(in the rows, 128 means zero)
Named moves (each a turn or a mirror), then the moves between two rows, first move first; the first pair answered:
Gomup:
[ 98 110 154 138 118 114 127 115 153 144 115 106 111 143  83 157 169 103
 138 132 150] -> [ 96 107 156 135 116 114 133 113 155 143 115 102 112 144  84 154 168 102
 135 134 154]
[103  81 137  86 121  68 109 136 152 110 150 158 103 166  97 198 140 109
 164 142  91] -> [ 64  59 129  81 111 112 159  98 166  90 145 160 120 164  92 137 118  96
 120 150 136]
[ 75 101 129 100 120 139 140 111 129 115 141 128 121 141 113 101 101 126
 131 113 157] -> [112 122 136 108 130 101  95 147 116 135 144 127 103 140 117 164 123 135
 171 105 111]
[106 133 129 156  92 128 141 167 179 148  88  96 157 129 135 138 161 143
  85 159 161] -> [117 141 133 157  94 113 126 181 173 156  91  95 151 132 139 158 169 146
 101 154 146]
lis:
[ 77 152 130 125 129  82 156 163 125 147 122 121 186 163 113 154 168 154
 128 131  99] -> [100 165 126 125 136  84 140 161 112 150 137 127 181 147 112 159 166 171
 144 119  78]
[192 151 117 144 147 110 108 129 115 133 130 133 131 100 116 149 107 154
 166 117 101] -> [181 130 122 124 133 115 114 108 111 110 138 152 112 101 109 141  79 156
 157 108 118]
[137 100 129 114 131 134 162 128 147 134  82  99 165 119 109  79 153 116
  60 159 176] -> [160 126 121 133 145 132 147 147 142 157  80  85 183 111 117  87 174 124
  74 156 149]
rimis:
[120 115 128  84 152 146 143 176  83 138 149 142 136 145 162 115 151 111
 128 142 108] -> [124  80 159 113 127 114 158 170 121 124 107 148 126 175 120 145 150 103
 114 146 138]
[128 156 143 133 142 144 116 153 113 163 140 103 141 121 144 138 149 136
 150 138  96] -> [ 89 120 155  86 116 129 125 142 116 130 150 123 110 144 143 137 123 113
 128 144 135]
[117 105 136 108 128 126 105 116 148 178 122 107  98  95 121 126 133 111
 178 114  87] -> [106  97 140  88 121 123 109 113 149 168 126 116  90  98 125 128 124 103
 174 116 100]
Now pairs of rows:
Between the rows of a pair lie two moves.
[140 166  85 130 149 159 116 125  96 132 154 122 138 116 156  79 140 112
 108 135 107] -> [127 100 126 127 106 117 137 105 135  88 120 151  96 152 111 107 110  95
  86 137 164] -> lis rimis
[ 74 148 127  98 134 153 115 124  96 115 156 134 156 122 150 110 117 130
 160 147 115] -> [ 85 115 163 152 113 111 133 134 149 115  96 128 159 154 104 150 133 114
 149 155 142] -> rimis lis
[ 85 136 140 122 145 152 131 144 134 144 135 102 144 128 138 103 131 117
 121 128 117] -> [103 145 133 122 150 156 119 143 121 148 143 106 139 116 142 105 127 132
 134 113  98] -> lis lis
[128 148 123 113 132 132 123 146 100 115 151 147  83 113 118 151 142 114
 102 149 137] -> [145 142 134 154 127 126 138 138 125 122 118 141  97 117  90 154 150 118
  99 152 143] -> Gomup rimis
[112 130 114 164 130 172 177  98 142 131 109  99 173 118 119  65 117 118
  88 125 155] -> [110 122 118 160 125 168 178  95 145 126 107 105 165 122 115  68 114 117
  85 128 162] -> rimis rimis
[182 168 160 159 128 100 127 171 135 133 113  95 143 117 138 150 169 128
 162 130  92] -> [131 114 186 114  93  75 139 156 151  84 114 124 102 155 128 161 138  99
 136 141 146] -> rimis rimis
[187 169 156 151 128 107 104 123 148 115 124 100 161 132 186 142 135 138
  78 169 117] -> [164 139 168 131 109  90 113 117 159  91 121 116 142 149 178 148 120 121
  68 175 141] -> rimis rimis
[105  85 136  89  98 140 147  89 134  82 146 168  87 124 110 122  69 135
 112 120 164] -> [ 78 106 142 136 115 125 169 148 182 130  95 113 152 158 119 124 144  88
  90 164 174] -> lis lis
[154  96 127 151 121 115 122 112 132 102  91 171 103 114 114 123 118  87
 111 116 162] -> [179 143 102 147 145 128  93 135  96 133 118 159 118  85 144 124 136 106
 142 107 110] -> Gomup rimis
[138 161 126 102 129 121 111 138  92 126 166 130 119 121 159 138 121 141
 142 122  99] -> [134 110 151 147 101 112 159 106 148 103 109 136 124 139 102 128 110 128
 106 130 159] -> Gomup rimis
[105 124 133  62 103 162 114 129  66 150 148 131  77  95 180 141 128 166
 141 120  73] -> [102  61 182 102  62 125 153 111 128 122  85 143  61 135 116 163 112 146
 112 129 136] -> rimis Gomup
[137 139 132 131 127 102 131 129 119 140 157 101  93 134 102 176  84 106
 138  94 126] -> [115 124 131 121 118 113 150 114 128 128 151 102  94 139  95 150  74  96
 117 100 153] -> lis Gomup
[197 101 153 183 114 113 133  96 153 125  84 138 125 120  78 138 109 139
 117 111 127] -> [162 132 107  99 135 169 123  79  93 116 162 146 121  87 144  81  84 148
 116 106 108] -> rimis lis
[105 131 134 131 133 128 132 135 124 154 144  92 123 129  80 125 122 156
 179  86 122] -> [ 97 112 141 116 125 129 139 125 124 143 148 100 113 136  79 117 111 152
 173  88 139] -> lis lis
[128 115 160 146 137 116 149 122 151 125  97 135 115 119 138 126 123  98
  97 127 159] -> [140 129 159 161 146 107 136 140 145 140  95 123 124 116 140 138 142 100
 106 129 142] -> lis Gomup
[ 78 112 115 119 125 142 155 126 136 143 133 106 154 149 113  77 146 124
 153 120 146] -> [119 120 131 144 129 103 121 157 137 160 123 105 144 154 105 130 166 136
 183 112 114] -> rimis Gomup
[116 155 119 105 140 132 128 152 117 141 139 119 129 130 163 131 134 100
 112 146 116] -> [146 155 127 147 139 117 131 156 137 151 111 111 139 132 139 149 147 106
 118 140 113] -> rimis rimis
[129 161 117 156 124  93 164 141 162 161 116 123 120 141 120 108 134 113
 138 148 166] -> [135 165 111 161 129 106 165 135 160 164 122 121 127 133 125  95 134 122
 142 145 159] -> lis Gomup
[ 88 150 113 103 146 160 116 150 128 170 142 100 150 139 132 110 149 125
 164 138 121] -> [112 129 136 153 135 132 123 150 159 171 100  99 152 150  97 134 159 125
 163 138 126] -> rimis rimis
[133 139 138 158 121 102 106 164 135 163 106 133 117 134 127 169 150 111
 126 146 117] -> [104 115 121 144 115 153 159 111 141 136 111 145 128 124 122  96 114 111
  89 147 163] -> lis Gomup
[107 135 135 124 138 148 146 132 141 158 116  94 179 136 112  95 116 147
 140 124 134] -> [ 80 128 139  73 130 131 121 146 120 144 147 109 148 147 135 116 106 135
 144 125 131] -> Gomup rimis
[126 103 134 112 117 129 113 119 117 105 162 122  78 153 151 128  75 111
 101 101 133] -> [160 147 112 144 146 146 100 130 102 140 166  99 109 124 163 118  98 137
 118  93  96] -> rimis rimis
[155 182 135 169 133 111 125 142 152 159 121 138 136 123 166 159 157 100
 119 120  80] -> [169 164 132 135 121 121 115 101 122 125 151 177  93 105 161 155 107 127
 130  96  80] -> lis lis
[ 83 109 196 112 109 145 134 156 166 124 133  98  52 172 161 134  93 127
 136 113 149] -> [124 151 183 173 138 150 133 186 173 171 109  62  99 154 161 138 139 138
 154 113 113] -> lis rimis
[ 82  92 119 129 135 120 113  99 143 150 108  94 145 158 128  93 157  93
  47 150 155] -> [131 140 103 157 162 120  79 120 123 188 118  80 159 133 144 114 185 120
  88 138  95] -> lis lis
[169 157 119 172 144 114 126 158 140 159 117 114 142 117 133 143 157 116
 118 140 112] -> [158 153 106 171 146 148 146 136 139 154 119 110 153 104 133 105 146 122
 103 139 126] -> Gomup lis
[ 78 170 102 132 107 111 114 175 117 157 140 137 128 147 127 133 165  64
 130 148 132] -> [ 72 151 107 143  95 117 135 160 132 149 125 140 132 151 108 116 157  60
 115 150 154] -> rimis Gomup
[159 144 114 137 132 142 141  90 138 105 119 156 128 115 125  85 106 136
 104 132 155] -> [155 153 119  96 132 116 100 119 108 101 150 170  97 122 150 127 108 128
 129 128 130] -> Gomup rimis
[131 139 132 143 148 119 153 141 118 151 160 123 168 122 119 112 167 107
 128 136 117] -> [147 140 126 127 152 127 141 122  97 137 181 146 146 107 117 115 145 131
 143 112 106] -> lis lis
[101 119 110 118 131 154 153 117 138 127 126 126 125 125 123 120 115 122
 112 129 129] -> [124 126 112 146 136 144 150 122 149 139 106 118 137 124 107 133 129 132
 117 127 120] -> rimis lis
[104 151 141 121 137 115 103 173 138 145 131 130 127 111 163 104 155 112
 100 135 131] -> [109 158 139 124 143 123  99 170 134 148 136 126 132 105 164 102 157 120
 105 132 122] -> Gomup lis
[ 69 108 119 112  93 149 178 115 103 156 144 122 117 123 131 105 124 127
 146  86 127] -> [ 88 113 125 104  94 125 149 132  92 161 151 127  97 125 131 147 124 131
 175  78 102] -> Gomup lis
[104 116 135 170 116 126 154 123 166 125 127 138 171 129 141 100 131 118
 156 109 163] -> [123 142 128 168 131 116 118 150 144 145 143 134 168 119 158 125 147 132
 187 101 119] -> rimis Gomup
[187 154 134 153 127 113 110 113 137 113 128 143 115 104 162 145 146 111
  93 130 128] -> [161 151 124 121 125 129 116 106 125 106 146 149 115 103 178 123 137 103
  80 134 141] -> rimis Gomup
[130 137 138 150 115 133 123 130 126 168 105 105 151 124 111 115 165  88
 108 107  91] -> [128 130 129 144 113 158 136 105 122 156 113 112 150 112 108  88 143  96
  99  97  99] -> lis Gomup
[148  93 132 130 104 136 147  76 115  84 127 171  96  99 107 107  70 134
  95 100 153] -> [116 100 145 161 109 122 175 121 160 113  82 128 143 135 111 101 128  87
  67 141 176] -> lis lis
[103 127 117 118 134 194 156 101 135 100 182 148 149 101 111  69 100 142
  99 133 122] -> [110 109 143 166 118 164 173 113 179 105 130 139 156 127  73  91 118 127
  87 146 149] -> lis rimis
[167 152 139 148 145 113 119 146 126 136 129  95 118 107 127 161 143 137
 149 116 105] -> [138 112 160 127 118  93 130 135 140 104 123 114  89 133 113 169 125 117
 129 122 145] -> rimis rimis
[123 137  99 143 173 181 148  99 113 146 136 116 152  92 133  71 109 152
 144 112 116] -> [101 117 105 129 158 181 161  87 117 130 134 128 142 100 126  65  97 141
 132 112 140] -> lis lis
[ 85 109 137 106 149  88 113 140 139 135 137 131 161 140 147 151 123 105
 129 114 127] -> [100 113 136 122 151  84 107 144 145 139 126 126 167 137 143 157 129 109
 134 110 121] -> lis rimis
[144 120 120 138 138 171 154  84 125 111 125 132 136 108 109  77  91 160
 126 110 145] -> [125 118 129 147 134 166 170 101 144 120 105 116 154 124 110  73 113 133
 107 128 161] -> lis lis
[120 124 132 134 112 114 131 123 143 142  99 139 128 133 133 131 131 122
 103 131 145] -> [141 140 126 143 120 117 121 134 136 157 103 135 135 123 137 137 144 132
 114 126 122] -> lis lis
[156 145 143 149 151 108 109 162 131 135  96 129 123 140 147 150 160 112
 123 138 108] -> [105 140 123  98 145 141 130 142 115 112 130 138 123 133 175  97 135 101
 101 146 132] -> rimis Gomup
[131 149 111 137 161 143 104 148 109 153 128  89 151 126 134 148 171 144
 194 131  82] -> [ 99 136  98 135 154 187 154 110 124 135 122  87 175 119 128  76 148 137
 154 139 126] -> Gomup lis
[139 104 128 132 123 137 143 100 126 120 122 131 125 129  93 120  99 147
 138 105 135] -> [128 112 120 113 129 145 145 101 112 120 139 128 123 124 109 108  94 146
 139 105 134] -> rimis rimis
[136 108 143 130 126 132 137 108 131 136 112 129 133 138  96 124 116 146
 149 125 142] -> [134 123 131 120 136 147 132 106 111 139 133 129 135 124 111 110 114 154
 154 124 134] -> rimis lis
[140  97 135 145 121 122 137 112 141 133 123 144 133 136 101 135 126 142
 145  92 140] -> [133  97 139 152 122 122 142 120 149 137 118 136 141 141  99 134 134 135
 141  99 149] -> lis lis
[ 77 108 102 135 133 178 173 104 113 151 133  76 158 147  92  82 131 144
 151 101 132] -> [117 133 109 147 146 142 126 143 100 175 139  71 146 141  98 142 155 155
 188  92  83] -> lis Gomup
[ 62 101 103  98 107  84 109 125 124 102 137 108 149 170  99 120 123 111
 149 106 201] -> [111 122  96 171 128  97 123 122 145 133 103  83 190 151  71 105 148 131
 156  98 183] -> rimis Gomup
[105 110 122 116 131 136 145 122 136 128 128 142 124 134 164  95 148  97
  65 159 161] -> [133 129 137 114 132  89  99 159 122 140 135 146 100 139 171 159 166 103
 104 150 116] -> Gomup rimis
[ 88 142 109  97 125 209 138 108 109  92 118 132 132 120 144  88  99 114
  82 143 176] -> [115 144 147  82 113 121  70 163  96  94 124 152  73 148 147 203 116 111
 128 138 136] -> Gomup rimis
[116 142 112 154 145 156 130 164  94 128 158 140  89  98 129  80 131 118
 129 138 129] -> [105 134 115 144 141 154 139 158 102 119 153 143  87 104 131  78 124 112
 121 139 143] -> lis lis
[ 72 138 127 136 125 101 131 168 137 149 107  97 178 143 136 120 173 108
 153 143 122] -> [117 155 112 129 139 110  97 146  94 149 143 117 154 107 138 130 146 154
 191 109  80] -> lis lis
[ 83 117 119  77 111 148 136 112  83 148 149 119 117 147 117 109 136 155
 175  94 116] -> [ 61 107 127  78 100 144 153 120 106 148 133 111 129 162 114 102 142 134
 155 109 139] -> lis lis
[133 131 142 113 160  63 107 141 102 170 114 113 137 149 138 152 149 163
 166 100  88] -> [124 103 146  82 144  66 110 106  90 135 132 145 104 146 127 141 109 168
 161  86 107] -> lis lis
[ 73 122 143 109 144 139 135 125 120 119 127 124  62 110 119 115 141 111
 170 148 157] -> [108 128 152 146 148 119 124 140 131 135 102 117  67 108 104 147 156 122
 188 141 135] -> Gomup rimis
[148 130 141 106 100 115  98 120 154 121 122 143 121 132 156 126 128 112
 104 127 150] -> [160 135 135 130 108 130 112 112 162 130 108 132 144 118 152 108 129 120
 101 128 151] -> rimis Gomup
